In the data rows, 128 means zero.
Every row has a hidden score. In each pair, how much higher is the second row's than the first's? 15 means about the same, 30 much higher and 0 much lower. The score is a weighted sum of the row's numbers plus the product of two more (or one squared), each taken from its middle value.
114 139 98 144 96 84 104 109 136 139 123 124 134 114 115 125 120 112 128 112
163 112 141 101 94 152 157 200 118 0 69 96 164 92 130 164 127 71 184 140 -> 19
76 142 126 119 94 77 95 109 149 170 97 116 134 98 135 145 129 137 119 80
145 77 135 103 101 130 162 208 126 112 159 94 105 159 142 104 119 156 75 128 -> 10
169 192 123 50 174 154 128 132 192 108 24 118 107 187 130 145 131 101 107 124
87 136 112 142 90 93 80 93 140 131 112 151 140 82 103 142 106 97 103 100 -> 22
177 124 112 176 106 139 120 133 154 100 193 131 112 143 115 111 118 99 125 98
171 94 184 88 131 193 169 172 133 104 142 81 75 186 142 73 175 172 103 142 -> 17
139 146 154 112 109 154 141 117 135 114 126 99 130 138 116 78 162 141 142 158
130 150 72 139 147 111 103 124 93 140 129 180 123 132 102 154 99 99 100 96 -> 11
147 106 125 109 87 127 136 160 141 127 163 82 121 149 140 114 111 111 125 139
176 122 132 125 158 143 146 126 162 92 125 103 88 128 125 114 119 145 102 154 -> 15
138 147 131 102 99 125 144 128 156 106 104 105 128 111 119 118 114 114 140 139
196 34 152 209 84 43 164 161 110 137 171 133 129 92 145 146 136 169 87 123 -> 16
129 128 130 134 91 130 133 120 128 117 155 111 139 124 122 102 135 133 164 150
164 98 144 92 118 64 180 154 156 137 100 73 80 138 135 97 74 176 99 186 -> 12
89 145 127 139 139 114 95 109 137 129 108 144 133 126 122 99 120 122 116 110
77 150 90 106 92 60 69 139 87 183 159 103 87 109 134 170 153 170 71 61 -> 10
163 160 117 126 99 142 144 99 142 122 134 110 138 150 110 104 148 109 159 153
75 150 91 152 122 119 95 112 98 152 117 177 159 123 115 154 123 97 138 88 -> 18
163 157 108 115 98 159 105 169 128 79 126 107 176 217 97 91 153 70 129 113
92 161 105 131 115 113 112 94 125 135 113 152 149 113 113 153 121 104 153 100 -> 20
150 143 152 135 112 156 137 112 136 87 136 96 122 127 136 84 149 147 154 152
124 131 119 151 160 121 105 123 88 158 161 176 143 80 109 166 143 118 145 112 -> 12
110 134 122 130 112 114 108 113 146 122 102 123 140 115 112 150 122 96 190 131
103 145 87 130 160 137 119 122 122 138 129 175 154 156 94 136 139 105 117 97 -> 14
94 147 86 167 125 117 104 110 103 145 122 164 164 106 120 170 109 79 142 100
113 163 116 130 106 128 125 109 139 145 110 154 126 81 126 137 129 120 152 136 -> 12
150 109 132 155 145 128 134 99 108 122 158 159 144 106 137 170 148 111 188 143
158 103 119 154 105 119 123 135 168 113 179 113 114 154 117 111 96 127 137 113 -> 9
85 128 113 103 94 73 58 121 110 170 156 101 95 108 147 150 159 157 95 76
97 136 140 147 133 138 129 125 134 123 123 140 150 125 114 127 149 120 150 133 -> 19
96 111 155 139 184 174 163 180 83 172 118 135 159 157 125 128 155 143 125 149
91 143 127 140 107 116 101 111 131 128 105 141 146 119 131 104 109 121 125 125 -> 13
189 197 192 123 69 212 210 193 129 64 141 87 65 192 143 101 146 219 84 177
103 121 196 85 208 170 173 205 70 193 95 99 122 165 153 129 172 167 87 170 -> 28
131 118 78 145 162 128 120 117 123 112 121 143 84 98 138 140 76 139 141 112
143 100 145 183 121 175 145 113 140 70 136 111 132 157 117 64 121 113 188 180 -> 17
73 167 110 127 142 120 91 120 147 145 94 131 109 99 117 119 130 150 135 76
112 144 117 131 162 137 125 139 131 128 157 138 110 175 116 99 109 151 106 115 -> 4
140 125 122 167 129 153 152 98 88 110 149 165 153 79 128 165 108 103 166 161
129 121 138 94 102 130 144 143 147 104 121 107 127 133 122 128 118 123 132 147 -> 11
152 76 122 188 119 125 145 133 136 115 155 143 130 85 141 126 95 169 143 155
165 96 75 154 144 114 112 115 99 131 166 153 89 102 139 170 94 111 114 122 -> 18
134 143 115 130 107 107 97 95 141 123 95 153 128 101 109 151 120 105 160 137
121 94 115 171 111 131 134 126 113 120 158 150 155 104 130 144 121 94 181 135 -> 21
112 109 202 87 202 193 190 203 120 179 107 94 121 165 157 104 156 173 75 188
197 108 191 97 148 135 206 169 180 116 153 63 105 178 178 108 153 234 86 157 -> 12
171 187 198 102 80 211 218 190 140 69 147 89 54 184 137 99 132 228 87 158
157 44 129 207 121 96 169 174 112 105 159 123 152 78 155 105 130 191 123 144 -> 29
113 141 130 135 108 117 119 96 123 130 104 139 148 110 107 147 120 96 160 132
161 94 60 106 116 167 133 116 99 121 150 129 118 47 128 142 124 136 104 140 -> 17
140 111 52 88 105 73 77 99 132 98 108 127 102 81 118 174 138 98 105 97
85 158 88 132 148 120 92 116 115 128 126 180 140 100 112 158 125 99 125 93 -> 10
141 111 115 157 135 135 137 106 101 120 142 161 151 104 108 159 132 93 183 150
70 166 124 141 148 146 101 135 142 156 89 154 144 109 112 129 123 114 150 93 -> 16
188 88 146 148 95 168 154 139 122 161 197 52 157 116 136 128 85 93 163 216
107 90 155 146 177 74 103 133 112 167 151 110 124 130 166 138 146 180 135 86 -> 19
152 101 109 140 89 120 132 124 154 125 186 101 110 148 119 122 118 113 138 115
160 146 144 91 130 141 156 102 149 108 125 107 117 140 133 88 136 129 143 154 -> 16
128 119 121 148 108 119 129 123 119 126 128 146 125 103 117 155 142 129 134 123
178 166 121 57 179 155 140 158 183 91 39 93 118 190 138 138 137 102 79 117 -> 13
180 104 124 98 77 105 140 168 144 147 193 54 97 150 139 112 126 134 137 155
92 172 140 132 189 117 123 110 143 152 104 162 140 191 152 85 67 151 102 106 -> 18
74 132 108 113 185 149 133 161 102 154 118 172 141 147 98 138 123 109 113 106
166 73 140 134 104 169 214 247 120 73 181 74 114 184 155 77 127 185 33 142 -> 14
141 73 171 139 154 137 140 142 170 140 208 72 78 164 170 129 162 199 93 123
124 130 74 118 140 109 81 120 122 125 143 161 82 119 129 133 63 101 87 81 -> 9
136 150 138 100 112 148 141 107 150 116 104 102 124 142 116 106 122 114 153 159
152 128 154 138 113 150 135 142 142 130 165 98 114 136 134 88 143 150 136 122 -> 17
98 112 121 152 169 92 76 146 114 164 143 155 152 138 143 142 132 139 120 82
124 112 125 162 118 143 143 105 94 128 145 147 181 119 147 154 116 113 152 150 -> 23
154 148 143 110 120 92 133 88 166 129 118 124 98 132 135 149 147 125 101 146
112 114 115 171 128 139 141 103 78 143 138 161 190 132 141 159 107 112 139 148 -> 19
149 146 136 131 119 138 126 117 161 99 119 101 113 134 126 92 137 150 133 150
100 125 144 131 142 92 89 129 127 168 136 106 108 113 147 138 150 168 138 89 -> 19
101 125 141 122 147 147 96 104 141 101 118 122 107 118 123 58 106 154 137 127
120 159 125 137 110 116 123 93 155 120 94 153 128 112 105 149 121 102 166 131 -> 13
73 154 154 102 121 93 90 99 151 149 108 111 133 97 148 141 117 138 143 95
120 152 126 129 109 137 115 95 129 132 100 143 139 108 119 123 127 112 164 133 -> 12
117 109 123 180 132 138 137 107 94 144 138 151 173 119 136 160 136 102 127 147
105 171 148 95 106 115 108 85 138 144 97 103 147 101 126 153 162 111 189 108 -> 9
112 143 122 130 117 114 117 102 132 151 96 155 144 106 118 159 120 90 153 130
119 132 117 152 153 115 106 135 93 170 137 166 170 86 119 172 132 115 138 115 -> 11
130 128 145 151 134 142 141 104 149 130 135 124 132 135 130 109 128 156 133 131
138 142 120 133 114 121 133 104 133 107 111 137 131 126 117 141 129 104 183 144 -> 13
108 135 132 129 98 106 91 80 158 122 102 125 144 109 128 97 109 131 146 127
159 73 63 122 137 183 117 128 120 68 139 116 108 68 129 117 123 124 140 137 -> 20
101 144 113 135 131 98 107 130 117 162 137 169 164 94 130 171 149 93 152 94
85 147 113 88 97 56 66 127 78 184 158 91 90 110 139 158 142 175 67 75 -> 8
172 108 168 82 132 174 170 202 119 85 129 60 96 194 140 84 153 139 99 144
111 182 135 112 94 97 95 56 191 118 89 128 131 101 140 108 108 128 139 114 -> 17
86 130 96 121 76 71 77 101 115 147 124 118 129 101 124 132 126 134 114 64
182 75 120 143 129 128 173 158 137 108 157 121 136 174 134 128 113 134 21 145 -> 22
146 176 134 60 161 138 121 59 160 80 58 119 100 87 147 171 156 153 133 146
122 136 134 145 115 114 117 89 133 147 97 158 148 107 116 165 114 89 153 132 -> 17
136 151 126 120 93 112 116 89 139 110 114 127 124 111 105 141 117 105 158 150
88 150 105 128 111 76 75 89 131 141 107 154 137 80 104 158 132 104 129 96 -> 17
131 127 122 117 111 100 114 119 133 129 118 139 135 111 118 148 140 107 150 145
163 85 75 162 159 171 123 120 104 87 124 168 118 85 135 128 69 96 168 129 -> 18
152 101 139 119 103 131 150 135 151 118 124 107 118 136 128 114 129 141 122 148
87 114 102 89 62 52 89 111 135 157 141 101 112 88 132 161 154 112 133 79 -> 19
196 137 206 126 85 194 213 163 179 134 82 31 102 133 178 68 170 223 92 187
96 160 110 147 123 112 113 111 107 152 112 169 141 117 107 159 101 92 139 112 -> 5
124 26 116 153 143 172 170 231 113 105 173 100 177 199 145 85 152 124 57 109
98 148 116 138 136 129 117 111 123 155 98 150 165 126 126 151 133 100 129 108 -> 9
129 143 126 107 115 122 133 94 146 98 88 117 129 115 128 134 119 137 153 153
135 137 86 125 151 86 110 122 107 140 133 158 126 109 111 163 103 104 132 115 -> 11
149 120 116 148 132 130 143 120 89 130 162 160 151 84 112 170 119 105 160 143
144 109 131 131 107 106 146 132 124 123 131 110 120 125 119 133 123 139 109 149 -> 16
142 143 128 119 146 121 128 101 143 107 107 117 98 114 119 103 125 144 123 133
122 139 130 125 96 98 105 108 134 127 117 128 134 101 113 129 112 108 154 126 -> 12
153 137 113 124 128 105 128 103 158 79 99 158 149 121 90 161 113 69 203 136
113 164 145 130 74 112 124 109 145 122 139 112 165 120 110 109 150 121 141 124 -> 15
86 154 107 116 142 144 96 100 123 136 105 152 134 119 127 109 112 115 149 114
144 110 102 160 129 135 126 133 88 102 165 177 133 63 122 160 85 105 135 142 -> 14
159 192 78 103 87 112 117 81 146 98 82 145 134 159 87 154 116 67 191 132
139 128 207 133 138 180 128 130 156 106 133 117 98 160 126 20 171 162 155 138 -> 24
90 176 133 116 114 122 78 75 159 134 100 114 118 98 125 102 128 147 137 104
175 72 140 147 114 142 125 193 145 109 193 102 82 184 120 129 110 104 21 130 -> 25
118 200 151 76 56 147 135 142 131 87 125 125 172 175 116 149 157 90 134 100
98 146 89 136 148 131 112 115 129 135 121 153 124 145 108 120 102 115 139 111 -> 16
106 102 118 158 151 160 135 106 67 154 154 134 186 98 155 142 115 141 167 154
132 140 131 136 105 123 137 111 153 99 144 121 131 118 118 117 118 127 169 133 -> 12
129 133 107 113 172 131 113 117 117 125 138 159 87 156 122 106 78 144 107 107
92 109 150 172 183 166 151 175 103 146 95 142 181 180 120 125 145 122 124 146 -> 23
142 75 93 151 140 147 116 135 99 92 151 171 117 102 130 138 102 88 142 123
109 160 115 120 123 126 125 82 133 120 108 141 128 101 105 132 136 113 155 129 -> 12
141 100 104 168 125 145 132 106 117 87 140 156 150 90 127 137 99 105 180 130
97 109 147 152 187 101 91 161 92 165 156 131 175 153 144 126 152 144 122 74 -> 12
130 123 120 148 135 138 127 114 79 153 148 159 163 89 149 153 119 119 142 159
150 176 121 68 129 88 97 73 255 133 97 138 25 136 111 161 139 120 75 111 -> 15
133 116 118 143 128 114 123 112 116 123 159 135 145 111 121 146 120 116 171 127
122 112 123 142 135 148 158 141 132 134 169 95 109 166 135 102 118 160 122 141 -> 17
93 153 115 144 136 107 84 121 117 163 110 172 147 98 125 164 149 98 137 101
79 151 85 117 119 82 98 113 108 142 116 156 114 102 93 177 144 122 83 77 -> 16
125 153 139 114 101 129 147 96 145 113 91 112 145 111 115 116 117 113 169 137
136 112 128 168 132 133 145 96 78 149 135 155 172 93 164 155 117 122 151 162 -> 16
219 77 221 148 174 195 215 195 142 62 109 67 119 144 166 50 155 213 138 203
113 128 134 140 96 125 107 111 124 119 165 118 126 128 122 86 135 122 160 122 -> 10
122 133 107 161 150 134 126 132 90 152 133 166 177 176 122 163 115 79 113 120
121 122 135 126 117 108 128 121 139 125 117 137 136 116 128 147 135 108 168 135 -> 11
90 145 132 127 116 136 102 95 126 129 115 125 146 94 133 106 128 130 155 147
144 130 78 114 150 110 91 103 132 132 148 162 71 124 122 138 57 97 73 87 -> 12
103 134 120 133 123 121 136 111 142 137 110 136 145 109 135 127 147 138 177 140
146 120 98 150 145 147 134 94 63 130 147 155 173 86 145 172 128 146 138 156 -> 11
161 104 88 162 144 123 117 123 78 141 161 174 130 88 120 175 106 119 124 126
121 118 120 161 119 138 131 105 89 137 135 167 165 114 147 155 124 120 150 160 -> 21
93 143 137 160 86 109 93 109 100 133 152 148 164 143 119 79 72 115 112 115
169 169 229 53 149 162 194 146 141 101 60 114 101 203 169 51 113 170 131 172 -> 16
123 156 135 46 70 72 94 118 126 128 147 89 115 151 128 172 170 123 117 112
90 111 144 137 207 184 166 194 84 179 117 121 156 159 133 105 128 152 117 166 -> 19
115 116 103 165 147 123 130 120 99 160 129 172 164 159 119 168 110 78 118 107
97 151 121 140 116 105 118 92 131 141 99 155 149 108 127 163 114 98 143 129 -> 12
127 128 61 87 112 119 85 113 160 152 134 159 39 97 96 150 48 69 57 84
108 164 141 149 118 130 136 119 114 145 108 138 167 131 110 139 132 117 143 135 -> 13
85 143 147 132 139 91 84 112 130 135 128 104 122 98 161 131 98 163 142 90
127 115 102 138 172 95 90 130 88 169 158 159 134 94 142 168 142 129 123 97 -> 12
148 101 106 167 133 164 135 121 75 95 153 152 145 60 112 131 93 92 152 159
154 90 160 146 121 151 151 160 133 104 169 96 103 164 141 97 135 161 100 143 -> 13
113 116 113 160 138 122 129 127 85 141 141 166 173 140 131 173 127 86 137 119
201 122 198 133 90 193 188 134 180 125 76 36 119 136 146 75 181 203 89 206 -> 11
141 45 88 83 110 83 113 140 164 139 194 94 73 140 113 138 108 107 149 111
111 125 117 140 145 93 91 129 114 164 128 165 149 92 121 171 128 101 146 106 -> 12
156 142 114 142 156 117 137 103 92 110 130 168 149 110 97 165 131 85 181 144
172 152 140 216 58 175 151 91 137 123 194 92 170 139 156 108 59 98 131 220 -> 23
109 141 116 145 145 104 99 135 110 150 140 172 156 125 108 163 141 89 139 115
76 136 102 89 84 76 65 133 77 186 170 85 87 128 149 170 159 188 61 54 -> 12
181 81 79 143 128 66 100 120 128 130 181 146 64 123 141 171 67 119 82 94
85 143 139 116 160 109 108 122 141 157 106 138 126 129 139 136 140 142 126 86 -> 18
105 133 114 131 157 106 105 129 89 175 141 159 135 89 125 160 145 116 152 95
104 136 134 133 102 130 107 99 139 131 122 157 146 123 126 106 100 108 119 119 -> 14
99 158 108 146 121 108 85 114 131 162 111 168 150 99 114 160 123 81 138 101
138 140 147 110 98 136 152 153 142 96 109 99 117 150 133 115 112 118 126 148 -> 14
112 130 73 115 120 144 104 117 149 112 140 186 55 126 117 96 25 77 53 61
83 172 94 131 127 100 114 103 126 145 93 145 153 122 123 159 134 108 130 98 -> 15
206 93 134 140 73 143 176 146 118 158 219 55 143 144 148 123 103 131 155 205
82 120 141 135 174 131 109 147 121 173 90 152 166 153 131 139 155 126 131 85 -> 23
161 127 161 75 102 170 160 220 113 85 124 90 114 198 121 100 174 124 72 121
99 114 125 136 174 92 99 154 108 170 153 123 137 118 147 133 139 167 129 87 -> 20
140 95 158 67 181 152 185 176 154 126 65 68 146 141 177 113 94 173 70 237
118 108 170 88 187 156 132 169 126 197 93 150 136 166 116 151 150 121 87 127 -> 14
84 130 159 112 154 78 96 112 125 144 134 99 127 91 167 137 110 177 135 87
119 146 140 121 102 124 141 112 157 106 111 115 136 121 111 113 136 129 154 148 -> 10
126 117 128 121 122 122 155 131 143 121 166 102 94 153 139 121 113 162 117 113
85 162 117 138 140 123 99 139 125 165 101 172 151 116 96 138 123 101 133 87 -> 12
75 159 104 128 159 142 107 135 121 159 109 176 128 149 116 137 141 108 117 77
130 105 113 136 116 156 132 109 82 155 149 103 162 90 160 135 153 155 114 159 -> 17
127 144 135 116 127 135 136 102 147 123 102 122 130 116 130 118 140 132 149 148
164 135 113 154 147 111 128 96 99 125 140 170 134 92 116 171 133 89 190 144 -> 12
121 116 138 176 137 134 136 116 80 154 140 158 185 136 131 149 121 107 135 140
117 181 144 54 69 110 115 132 124 107 144 101 132 146 122 159 173 95 146 124 -> 10
182 95 140 110 160 169 119 87 105 57 108 99 79 146 138 29 141 141 153 192
222 117 200 136 120 199 211 163 140 124 73 46 100 139 143 32 191 205 104 211 -> 23
62 159 108 118 111 76 71 117 105 172 131 128 100 110 120 144 144 159 109 60
137 131 143 127 115 120 148 129 138 102 126 124 121 133 123 118 129 135 120 139 -> 16
147 113 92 142 105 151 119 104 87 86 130 164 148 74 126 151 124 105 171 145
132 103 176 92 228 183 185 199 111 137 54 71 132 150 193 93 135 177 91 205 -> 18
173 33 145 151 130 153 174 185 179 79 185 73 113 186 139 94 124 146 58 166
109 118 129 152 130 123 126 124 101 163 152 154 178 103 125 163 136 127 142 118 -> 7
103 158 108 129 98 98 103 93 116 156 110 148 144 107 133 168 106 97 142 114
116 104 110 173 155 141 142 141 109 141 106 153 182 142 114 151 114 100 131 127 -> 18
119 107 177 89 203 175 173 190 107 178 87 115 135 160 146 111 142 149 87 195
109 158 112 152 130 109 103 100 124 160 110 159 152 99 117 153 115 88 144 122 -> 15
103 173 86 126 106 117 100 100 129 143 96 142 128 93 113 161 152 130 127 100
89 148 91 120 85 83 99 94 130 129 94 156 138 71 107 160 134 95 143 108 -> 18
74 197 112 132 131 131 84 113 137 165 88 133 105 98 107 154 142 136 135 77
139 144 121 157 153 130 140 104 95 141 141 165 154 100 139 159 129 110 153 161 -> 14
112 126 123 136 168 119 109 149 99 177 155 160 156 113 122 157 138 113 140 93
127 130 110 134 126 104 133 132 143 118 113 128 138 111 111 151 150 97 187 138 -> 17
147 114 105 92 77 136 149 191 151 112 154 58 119 177 132 94 120 118 99 150
159 130 133 139 108 148 135 128 131 100 144 115 131 126 124 101 132 150 140 148 -> 13
105 137 130 137 163 146 151 121 138 140 136 123 107 157 122 92 137 171 127 133
95 94 129 139 167 68 87 125 118 156 154 111 128 136 177 126 109 171 130 90 -> 11
109 121 120 148 167 133 125 146 98 159 129 172 182 161 107 153 152 92 125 98
102 152 153 123 99 111 111 98 154 117 126 104 145 109 120 91 139 139 161 130 -> 15
103 131 110 139 156 97 84 139 108 146 123 151 147 110 132 158 109 122 127 82
179 132 183 82 85 144 159 173 141 84 55 86 115 131 143 96 136 125 95 172 -> 16
